The same turns and mirrors carry the whole set onto itself and the rows of a family onto each other. Which other rows belong to the same family as each row named below? List them in the order they appear above.
These 32 rows form 4 families of 8 rows each.
pulu: [-1.28 -1.54 -1.82 -0.85 -1.43  2.77 -0.51  0.38 -0.22  1.19 -0.68  3.77
  1.91  0.90 -0.90  1.49 -1.75  0.39  1.21 -0.90 -2.01 -0.57 -0.49 -2.28
  2.48  0.10]
saf: [-2.19  3.51  0.32  0.23 -0.31  1.87 -0.93  1.06  0.18  0.31  0.74  4.34
 -0.70  0.39  0.07  1.67  0.66 -1.27  0.41 -1.38 -1.35 -1.81  0.61 -0.71
  1.28 -1.41]
lene: [-0.95 -0.57  1.28 -1.46 -0.86  1.28 -0.31  0.41 -1.06  2.11  0.38  0.87
  0.80  2.03  0.78  2.68  0.39 -0.19  2.03 -0.51  0.58 -3.06  2.38 -1.10
  3.30  0.00]
fug: [ 0.14 -0.44 -1.26 -1.02 -2.49  1.57 -1.88  0.83  1.09 -0.86  1.13  3.05
 -1.49  2.12 -0.53 -0.09 -0.05  0.16  0.18  0.64 -0.12 -2.20  2.19  1.14
  1.22  0.06]
fogu: [ 1.04  1.29  1.39  2.14 -0.62 -0.73 -0.79  2.65  1.61  1.84  0.29  0.16
 -1.81  0.70 -1.04  0.75  2.16 -0.81  0.08 -0.94 -0.28 -1.55  1.88  0.63
  0.44  0.49]
Lozi: [ 1.00  1.93  2.00  1.96 -0.48  0.04 -0.60  2.12  1.25  1.96  0.63 -0.12
 -1.79  0.71 -0.46 -0.06  1.99 -1.11  0.14 -1.01  0.22 -1.84  1.12  0.85
  0.45  0.07]
rav: [ 2.09 -2.26  0.29  0.84 -3.34  1.51 -0.55  0.29  1.02  2.09  0.79 -1.00
  1.17  0.85 -1.16 -0.20 -1.12  0.20  0.80  0.15 -0.32 -0.11  0.38 -0.39
  2.48  1.89]
Pevod: [ 1.04  1.55 -0.94  2.19 -1.25  1.95 -0.96  1.92  2.09  0.24  1.28  2.05
 -0.84 -0.47 -1.58  0.17 -2.36 -0.36  0.23 -0.56 -2.09  1.34 -1.01 -0.35
  0.05 -0.27]
nulo: [ 1.34  2.30  2.30  1.72 -0.96  0.28 -0.06  1.82  1.44  1.72  1.70 -0.42
 -1.60  0.18 -0.47  0.59  1.05 -0.49  0.58 -1.01  0.38 -1.56  1.61  1.42
  0.47  0.48]
Pavo: [-2.07  2.96  0.17 -0.03  0.93  1.41  0.05  1.95  0.23  0.92  0.22  4.27
 -0.79  0.34 -0.12  2.22  0.47 -0.26  1.01 -2.07 -1.27 -1.92  0.71 -0.50
  0.38 -1.29]
mubog: [ 2.38 -1.72  0.22  0.17 -2.83  1.73 -0.62  1.77  0.89  2.23  0.96 -1.33
  1.06  1.67 -0.66  0.32 -1.09  1.39  1.49 -0.18 -0.71 -0.72  0.81 -0.88
  0.97  2.28]
nota: [ 0.97  0.97 -0.58  1.71 -0.83  1.93 -0.76  1.65  1.15  0.88  1.85  2.55
 -1.04 -0.82 -1.83 -0.13 -1.88  0.24 -0.36 -1.22 -1.83  1.92 -1.29 -0.42
  0.09  0.08]
Baz: [ 1.17  1.58  1.99  1.83 -0.39 -0.63 -1.39  1.58  1.03  2.15  1.38  0.31
 -1.80  0.29 -0.18  0.49  2.11 -0.29  0.59 -0.97 -0.27 -1.58  2.06  1.01
  1.50  0.87]
numog: [-1.22 -1.27 -1.63 -1.07 -2.02  2.75 -0.03  0.19 -0.04  0.97  0.62  3.41
  2.12  0.61 -0.79  2.12 -2.53  0.91  1.71 -0.90 -2.03 -0.27  0.01 -1.83
  2.54  0.49]
vap: [ 0.19  1.44 -1.45  2.56 -1.07  1.80 -0.24  1.60  2.33 -0.04  1.25  1.24
 -0.24 -0.17 -1.80 -0.10 -2.18 -0.07  0.09 -0.91 -2.18  1.02 -0.99  0.08
 -0.09  0.35]
Konem: [-2.48  2.69 -0.13  0.45  0.36  1.06  0.20  1.08 -0.46  0.61  0.36  4.32
 -0.61  0.79 -0.53  2.31  0.24 -0.85  0.90 -1.75 -0.88 -1.34  0.35 -0.09
  1.20 -2.17]
Gazip: [-1.47 -0.81 -1.06 -1.18 -1.99  3.33  0.41 -0.13 -0.24  1.18  1.19  3.04
  1.86  0.93 -0.28  1.26 -2.81  0.42  1.94 -1.02 -1.70 -0.44 -0.64 -1.79
  2.44  0.03]
Fav: [-2.71  2.31  0.15  0.81  0.23  0.95  0.13  0.67  0.43  0.76  0.55  4.50
 -0.94 -0.02 -0.58  1.66  0.51 -1.69  0.52 -1.76 -1.35 -1.39  0.42 -0.25
  1.82 -1.75]
gako: [ 2.26 -2.10  0.55  0.43 -2.90  1.77 -0.85  1.29  1.64  2.26  0.87 -1.13
  0.94  0.67 -0.75 -0.23 -0.84  0.69  0.93 -0.15 -0.93 -0.67  0.73 -0.92
  1.75  2.70]
runak: [ 0.71  1.32 -0.58  2.17 -1.23  1.49 -1.08  2.19  2.11  0.33  1.17  2.06
 -0.06 -0.51 -1.89 -0.52 -0.82 -0.06 -0.23 -1.37 -2.58  1.31 -1.57  0.36
 -0.10  0.58]
gepe: [-0.95 -0.26  0.99 -0.78 -1.53  0.92  0.10  0.51  0.05  2.04 -0.79  0.79
  1.43  1.93  0.54  2.21  1.30 -0.40  2.07 -0.58  0.20 -4.06  2.37 -0.46
  2.83  0.45]
Kam: [-1.26  1.01  1.75  1.41  0.57  0.68  0.88  1.57  0.17  4.30  0.11 -0.12
  0.89 -0.59 -0.69  1.72 -1.04 -0.06  1.89 -1.99 -1.24  0.32 -0.69 -1.97
  1.75  0.87]
Bip: [ 0.26 -0.49 -1.39 -1.13 -2.09  0.77 -1.46  1.22  2.09 -0.73  1.12  2.97
 -1.31  1.96 -0.58  0.13 -0.87  0.31 -0.78 -0.01  0.15 -2.36  1.41  1.20
  1.53 -0.32]
pok: [ 0.86 -0.49 -1.36 -0.49 -3.22  2.05 -1.40  0.84  1.17 -1.23  1.34  3.28
 -0.77  2.23 -0.55  0.16  0.46 -0.28  0.12  0.02 -0.82 -2.35  1.96  0.82
  1.09 -0.30]
gufu: [-0.57 -0.88  1.79 -1.54 -1.55  0.91 -0.26  0.88 -1.08  3.02  0.19  1.93
  0.33  1.87  0.54  2.08  1.56 -0.29  1.96 -1.15  0.16 -2.98  2.22 -1.23
  2.93  0.09]
nas: [ 1.98 -2.72  0.32  0.43 -1.80  0.88 -0.51  1.48  0.89  2.15  0.92 -1.49
  1.44  1.03 -1.09  0.49 -1.02  1.08  1.41 -0.36 -0.61  0.07  0.28 -0.11
  1.92  1.99]
dupo: [-1.43 -0.83 -1.41 -1.15 -1.70  3.41  0.01  0.91  0.09  0.30  0.13  2.63
  2.58  1.18 -0.87  1.66 -2.51  0.05  1.17 -0.80 -1.77 -0.21 -1.19 -1.86
  1.75 -0.27]
vuga: [-0.35  1.13  1.75  1.93  0.11  1.27  1.28  1.62  0.03  3.78  0.08  0.20
  1.80 -0.77 -0.76  2.09 -0.53 -0.40  1.77 -2.49 -1.67  0.18 -1.03 -2.04
  1.68  0.48]
zoru: [-1.51  1.37  1.59  1.61  0.89  1.13  0.82  0.43 -0.17  3.72  0.24  0.14
  1.75 -0.50 -0.43  1.53  0.25 -0.70  1.73 -1.33 -1.36  0.68 -0.86 -1.82
  1.48  0.39]
luvug: [ 1.18 -0.71 -0.95 -0.96 -2.95  1.65 -2.23  2.16  1.22 -1.26  1.33  2.79
 -0.93  1.91 -0.59  0.64 -0.60  0.41 -0.01 -0.46 -0.58 -2.50  1.76  0.94
  1.70  0.08]
rez: [-0.24  1.18  1.84  2.02 -0.28  2.07  0.91  0.95 -0.89  3.68 -0.14  0.32
  1.61 -0.82 -0.77  1.92  0.21 -0.34  2.49 -1.83 -1.74  0.38 -0.30 -2.12
  1.37  0.91]
zum: [-1.22 -0.86  1.40 -1.29 -1.22  0.83  0.27  0.37 -0.85  2.67  0.00  1.18
  1.16  1.86  0.36  1.86  1.76  0.21  1.61 -1.33  0.26 -3.37  2.09 -0.67
  2.91  0.78]

Same family as saf: lene, Baz, runak, nas, dupo, zoru, luvug
Same family as Pavo: pulu, rav, nulo, nota, gepe, Bip, rez
Same family as fug: Lozi, Pevod, numog, Konem, gako, vuga, zum

